One vector is turned by the same rotation once a tick. Each row is the vector after some number of ticks, and that number follows the row.
The counts run from 0 to 1050.
108,93,106,114,97,99,110,113,79,109,103,100,109,109,83,66,101,131,82,52,91,97,81,90,130,113,112,80,73,109,72,103,117,110,102,117,102,98,83,116,74,76,106,133,149,103,101,86,81,94,111,88,114,111,87,103,123,92,102,103,120,102,109,91,99,109,87,91,97,103,130,122,91,87,125,95,142,121,95,103,108,94,71,111
308
116,79,88,99,81,90,110,107,80,100,103,85,118,116,80,83,79,105,100,81,80,99,84,92,114,135,98,94,90,92,84,73,114,96,102,121,80,102,73,127,80,70,101,131,135,82,117,111,83,107,118,76,123,86,102,113,127,91,106,95,117,92,102,107,118,88,105,91,109,105,118,147,91,96,124,73,125,102,98,104,84,77,91,104
171
97,93,118,125,111,87,110,122,98,94,91,97,104,96,114,74,75,97,92,94,96,88,87,101,111,156,95,99,83,84,117,87,119,126,100,111,72,125,80,121,93,79,86,135,131,81,96,101,107,106,121,92,117,84,114,111,88,105,111,80,105,114,97,111,106,94,105,124,92,109,128,126,75,95,105,70,137,112,117,128,92,85,80,95
763
98,83,109,130,93,74,103,120,97,102,89,99,107,113,115,68,92,127,94,82,95,103,92,98,131,131,115,70,91,108,98,89,128,113,101,118,92,124,91,125,93,66,92,125,146,97,120,95,95,110,124,103,111,88,94,109,97,98,112,75,108,104,104,97,96,76,93,105,114,91,139,125,87,85,111,88,143,120,92,109,98,94,63,83
159
122,94,94,101,97,105,113,132,74,104,103,78,105,102,100,80,74,101,95,78,106,87,89,115,111,148,110,72,75,91,96,92,114,98,97,110,75,109,69,122,73,85,109,149,132,80,105,114,92,89,104,84,111,85,110,111,109,99,120,101,112,105,73,85,113,105,121,115,93,92,111,118,82,104,107,75,133,84,100,107,101,88,81,104
20
100,80,118,100,83,104,100,124,86,112,97,86,107,105,83,56,77,116,79,74,89,103,78,103,108,132,122,67,83,115,109,88,106,117,97,126,90,121,67,113,98,84,115,126,147,93,114,94,89,102,119,92,95,121,93,111,113,95,113,81,98,104,113,99,112,100,99,115,99,90,130,101,83,86,120,98,140,97,100,123,100,94,69,111
780
110,97,88,124,99,100,117,123,75,113,110,102,96,113,110,82,89,114,91,60,116,103,97,86,129,129,102,95,84,95,86,96,129,102,103,116,87,114,87,124,58,71,106,134,147,103,94,94,96,97,117,96,120,84,110,106,107,85,109,88,120,103,95,74,104,104,93,90,96,100,123,125,85,111,124,78,138,105,103,114,87,82,82,89
641
100,93,107,112,96,84,95,123,75,117,91,87,103,109,105,67,80,119,78,54,99,106,81,93,128,125,122,71,81,119,91,86,112,114,85,114,97,108,83,112,98,87,120,123,138,115,104,92,88,105,118,101,100,104,86,111,115,88,103,88,110,107,116,101,98,106,105,101,97,93,125,113,82,78,126,103,146,116,83,114,113,92,64,111
230
108,92,101,119,106,98,89,118,90,91,94,98,119,107,96,66,81,112,92,62,88,91,70,108,120,132,99,84,62,106,91,95,123,119,93,136,99,113,70,122,76,73,108,127,125,102,107,89,81,89,107,89,110,105,86,103,112,75,106,104,109,100,106,103,98,107,94,114,83,99,131,122,76,102,106,88,144,118,95,109,99,99,77,114
983
96,94,115,116,99,93,118,123,82,97,83,109,97,86,105,67,96,120,82,81,89,81,93,105,126,126,107,80,69,107,87,95,117,121,85,123,87,118,80,123,92,84,92,130,146,99,117,96,95,105,116,86,118,97,98,93,118,100,118,93,117,119,96,95,108,118,110,100,99,99,134,104,84,74,114,101,149,119,94,125,109,93,65,104
85
102,83,95,116,109,76,102,138,75,108,95,91,118,120,105,89,81,124,85,80,102,99,93,96,124,127,92,69,94,123,88,107,112,100,98,127,86,122,79,112,66,90,121,132,134,92,112,97,100,111,111,101,131,103,112,95,110,75,102,94,119,115,95,97,107,81,107,127,97,84,121,117,91,93,118,69,123,119,88,117,102,89,81,86
977
108,93,99,113,101,82,106,137,52,110,97,78,91,87,98,87,74,124,72,71,97,102,86,115,112,127,86,96,74,94,97,85,111,110,102,111,81,110,86,111,62,96,115,135,130,97,102,102,96,93,118,103,126,90,93,88,110,89,102,83,124,123,90,84,108,117,120,109,90,96,106,122,73,94,114,80,126,105,91,127,95,61,91,99
895
114,99,112,124,113,93,112,123,84,107,107,91,101,103,97,79,86,120,75,77,93,85,87,119,111,143,109,80,63,86,104,114,116,114,119,105,101,107,90,109,68,85,83,141,125,85,93,104,98,82,109,100,115,90,99,90,89,99,108,77,106,99,96,68,96,116,120,122,87,98,116,122,79,101,106,76,145,100,122,112,98,84,83,85
964
91,84,111,128,108,79,98,119,100,111,92,86,117,117,91,84,104,117,76,83,89,101,81,92,116,133,93,88,76,114,105,105,126,112,121,103,101,110,89,127,81,71,88,142,129,86,87,70,86,101,120,107,131,108,85,97,102,94,96,83,108,98,112,90,92,84,89,109,94,120,118,137,95,86,119,69,135,122,113,116,102,102,91,79
809
115,88,95,103,98,90,121,125,63,123,106,65,102,91,95,88,90,124,72,75,89,95,100,101,116,118,96,77,80,97,97,96,107,102,104,98,84,105,93,119,70,89,94,147,136,81,106,87,92,93,112,107,128,102,91,94,125,92,100,98,127,121,95,77,113,122,116,102,93,101,97,123,91,84,126,75,131,93,105,120,101,73,103,94
120
107,92,106,127,99,104,109,116,99,102,102,103,124,121,98,72,95,108,81,78,92,91,87,93,115,151,117,91,90,101,99,112,128,99,110,105,86,112,66,121,86,78,85,140,134,91,86,118,99,109,118,92,117,93,120,101,103,101,102,87,108,96,102,103,110,92,116,117,97,84,136,128,82,97,130,74,140,109,118,105,103,104,76,83
360
113,65,89,104,93,99,114,116,70,119,121,81,116,120,96,82,76,120,89,71,91,96,89,87,117,132,119,80,91,95,100,89,112,90,102,116,81,129,82,110,80,82,113,140,139,86,98,95,101,90,105,102,118,101,102,113,117,73,107,85,102,98,104,81,116,101,108,117,107,95,126,116,96,117,116,79,126,78,96,127,98,69,90,101
372
110,81,98,108,99,72,116,133,74,127,103,66,104,99,96,96,81,122,69,85,94,108,93,97,109,121,87,67,88,108,103,93,105,101,107,107,88,116,97,118,67,95,104,144,134,81,108,84,94,103,120,107,131,107,99,89,106,94,106,84,130,120,98,77,108,98,108,117,104,94,103,124,98,86,128,67,123,100,100,122,102,75,102,81
122
111,72,115,101,82,69,94,116,77,118,95,61,89,103,96,85,78,120,82,76,82,109,74,109,109,138,106,92,80,90,99,78,110,110,107,103,90,107,94,113,91,91,105,114,135,84,102,102,87,95,137,105,113,84,78,117,104,118,100,67,111,96,106,92,103,95,101,105,98,115,117,136,84,92,111,80,117,104,103,110,83,64,76,104
745
110,91,119,99,96,78,118,128,89,117,92,69,84,100,107,84,76,112,68,83,99,104,93,105,97,136,101,89,83,93,104,94,95,112,106,99,77,116,94,116,85,94,87,140,136,81,102,96,102,104,130,100,122,81,108,95,104,121,108,75,127,118,103,95,116,110,121,110,96,106,103,116,91,82,133,76,128,98,119,122,86,81,78,95
267
103,89,124,105,97,73,100,113,93,115,87,71,111,107,86,67,79,124,86,64,84,102,79,99,113,124,109,69,85,97,94,77,97,130,105,102,92,100,82,101,110,85,100,137,137,94,118,97,92,105,107,101,109,102,96,118,114,107,97,88,105,105,120,123,103,98,101,103,97,104,115,127,91,64,126,87,149,113,95,103,108,72,73,105
1006
119,90,118,100,100,84,130,129,96,119,105,72,106,86,92,79,86,108,90,89,94,91,98,84,99,128,84,82,87,95,96,94,103,115,103,108,80,118,88,127,83,87,88,136,141,74,101,92,100,99,118,81,134,94,113,93,105,114,114,95,130,123,100,101,107,94,98,111,97,105,116,130,92,89,127,65,119,99,126,123,103,77,97,92
942
101,87,108,114,84,88,120,112,73,102,89,88,91,94,85,87,87,115,70,90,75,93,88,110,113,135,97,106,82,87,91,94,113,114,98,108,90,99,86,113,72,80,81,120,147,81,111,122,91,104,128,93,124,91,102,95,122,112,97,84,124,103,97,89,114,119,118,94,96,108,119,132,77,75,123,83,131,110,112,112,78,64,86,91
342
117,86,107,114,95,90,105,118,91,102,103,100,116,101,111,65,86,118,91,67,86,100,78,87,119,140,115,103,75,94,84,83,123,105,93,109,83,121,78,125,95,79,106,115,116,111,93,108,95,98,118,93,114,76,85,105,105,99,106,80,116,110,111,103,101,95,111,104,105,90,144,138,71,107,113,93,134,114,95,119,98,97,64,112
913
103,76,94,120,97,80,101,114,71,122,96,83,111,95,84,96,62,106,91,88,63,94,71,115,130,142,101,90,76,101,96,83,127,108,84,111,103,99,88,108,81,84,107,100,121,79,108,108,89,99,124,102,119,97,83,109,112,88,103,85,106,92,103,86,107,104,116,116,95,114,127,136,65,91,109,82,126,103,97,103,86,72,85,99
72
97,97,107,124,107,109,93,131,83,87,93,86,110,97,109,71,88,118,67,66,90,88,80,115,114,141,85,97,62,99,105,106,118,115,108,116,81,107,71,122,66,77,93,139,122,92,101,99,90,85,108,109,114,108,95,97,109,85,88,102,113,110,94,97,102,121,110,115,74,84,117,121,70,90,107,84,144,117,101,120,96,101,84,98
209
124,92,109,116,111,74,120,110,94,128,101,85,103,99,93,84,91,121,84,69,96,97,78,101,110,137,100,87,64,90,77,91,113,114,111,92,99,109,101,116,75,91,87,143,119,87,85,83,101,88,114,84,130,73,87,87,103,109,114,80,116,103,101,75,97,102,107,106,94,125,121,138,92,103,119,73,135,106,115,107,105,88,84,104
740
112,60,101,95,79,79,106,122,71,120,106,67,99,121,91,96,90,130,71,65,80,108,83,98,111,115,103,86,78,110,81,101,109,96,105,121,93,111,92,119,63,82,112,128,144,85,107,82,89,88,116,103,131,105,86,99,133,90,95,90,120,99,109,80,110,101,94,101,98,107,115,124,106,97,129,84,113,104,103,108,92,81,83,101
48
104,102,114,120,108,100,110,137,91,103,90,98,123,116,97,67,86,108,80,81,96,90,94,91,111,151,111,88,94,106,106,108,113,115,110,108,79,110,63,111,99,91,98,142,131,98,89,110,97,117,115,88,116,102,121,102,97,107,104,95,108,109,106,118,110,88,121,123,91,83,123,123,77,85,132,77,137,113,114,118,111,100,77,91
358
106,98,99,104,105,79,110,123,74,118,109,70,100,108,91,82,77,107,84,73,112,110,89,85,100,126,104,83,88,93,110,86,101,110,117,112,92,117,96,117,83,83,99,146,143,92,87,85,88,95,126,99,124,91,100,102,107,92,107,71,118,103,113,92,104,106,106,101,98,117,92,133,93,91,144,75,134,95,118,127,95,69,98,86
43
101,69,102,117,83,81,114,124,77,116,96,82,86,88,115,85,74,120,86,88,82,102,95,103,124,133,94,92,96,101,92,85,121,107,75,112,81,120,93,122,81,80,98,105,150,84,122,104,103,111,131,107,113,85,100,115,112,104,109,81,119,117,94,83,110,106,101,103,108,93,132,119,81,88,114,82,124,107,94,119,75,72,74,95
419
99,88,113,109,92,90,109,121,92,119,80,76,102,105,86,88,90,113,67,85,95,100,83,111,102,138,87,70,80,113,94,91,104,122,111,105,92,86,73,126,67,82,88,153,125,74,120,79,92,97,106,89,113,106,107,106,117,110,100,108,117,100,94,91,115,103,107,114,85,108,104,117,100,72,123,72,143,116,105,93,104,104,91,99
604
121,81,101,106,91,85,109,130,77,112,112,81,97,106,108,77,73,112,98,61,99,103,89,83,121,115,100,84,87,107,84,94,116,103,82,135,91,124,92,121,71,80,119,106,151,98,107,95,88,99,133,96,120,89,93,107,114,88,117,86,127,114,104,94,103,98,89,94,101,93,126,122,84,106,131,88,117,104,107,119,82,73,76,103
644
119,87,110,84,82,87,106,129,81,99,96,64,103,105,98,67,67,97,96,78,93,93,85,106,99,135,110,78,83,98,101,81,95,102,89,128,71,115,72,120,97,81,111,125,142,82,117,109,82,100,127,82,109,91,102,115,119,104,115,93,122,109,100,121,114,98,113,105,97,95,106,121,87,92,133,84,122,91,109,118,94,81,77,113
96
95,72,113,130,96,69,107,115,97,111,85,91,114,115,92,90,89,126,78,89,66,101,83,108,124,136,96,80,98,114,89,105,119,111,102,111,96,100,80,109,76,81,94,119,133,81,122,114,98,111,116,100,122,100,106,109,109,103,91,90,106,103,108,100,104,82,102,118,99,90,138,130,86,74,112,70,129,130,103,92,95,85,78,86
755
102,73,115,128,94,78,107,107,101,105,84,95,118,113,90,88,85,125,80,83,66,99,76,114,122,136,93,82,88,108,85,100,122,118,98,113,100,96,78,111,78,75,89,117,127,79,126,110,97,108,110,100,114,97,103,107,112,101,93,95,103,98,107,98,106,89,104,121,98,87,137,134,80,76,107,69,137,131,101,91,90,89,77,91
756
106,73,127,114,101,71,106,111,85,104,92,87,103,99,101,72,90,143,68,62,62,94,76,108,119,133,108,90,68,96,89,96,108,114,101,101,90,121,91,103,97,92,92,119,117,100,105,102,99,94,108,108,122,93,79,96,117,105,92,78,105,114,115,95,106,113,112,117,100,95,139,123,80,81,102,95,138,125,102,121,101,83,66,109
409
110,85,97,122,107,86,103,124,77,122,95,85,100,117,106,102,68,105,85,80,97,85,76,111,119,148,104,93,69,103,90,101,130,100,88,114,94,119,91,108,73,92,103,119,122,79,84,93,99,95,122,90,127,73,100,106,99,89,116,87,105,83,93,77,102,104,114,124,81,119,118,128,82,114,114,71,120,94,110,105,90,84,73,99
145
102,100,113,119,106,100,102,128,85,92,96,91,112,110,106,65,85,101,78,82,90,77,88,107,114,131,110,89,76,102,111,117,123,112,98,124,93,114,81,114,93,73,81,120,143,86,90,117,81,98,130,108,120,104,101,106,109,93,94,97,113,105,108,110,97,119,108,107,83,90,118,120,69,90,123,80,139,103,124,120,92,88,73,84
287
105,82,120,117,100,89,101,118,100,109,108,82,104,108,91,64,99,121,92,67,94,103,84,83,112,113,96,82,89,101,104,102,116,127,111,126,105,116,86,123,82,70,101,125,158,89,100,76,85,94,125,96,113,114,90,110,100,95,96,80,111,100,114,97,89,91,62,98,94,103,131,130,93,92,122,80,135,121,114,116,95,87,80,92
385
114,88,113,113,92,95,120,113,105,117,112,97,108,117,99,68,85,98,92,83,98,94,94,77,108,141,120,85,101,102,101,105,118,109,98,118,90,130,86,123,96,74,87,127,146,84,85,96,98,111,128,86,119,89,109,103,104,107,114,78,113,103,115,99,109,90,105,109,107,104,133,124,86,105,142,79,130,94,131,121,97,94,77,88
439
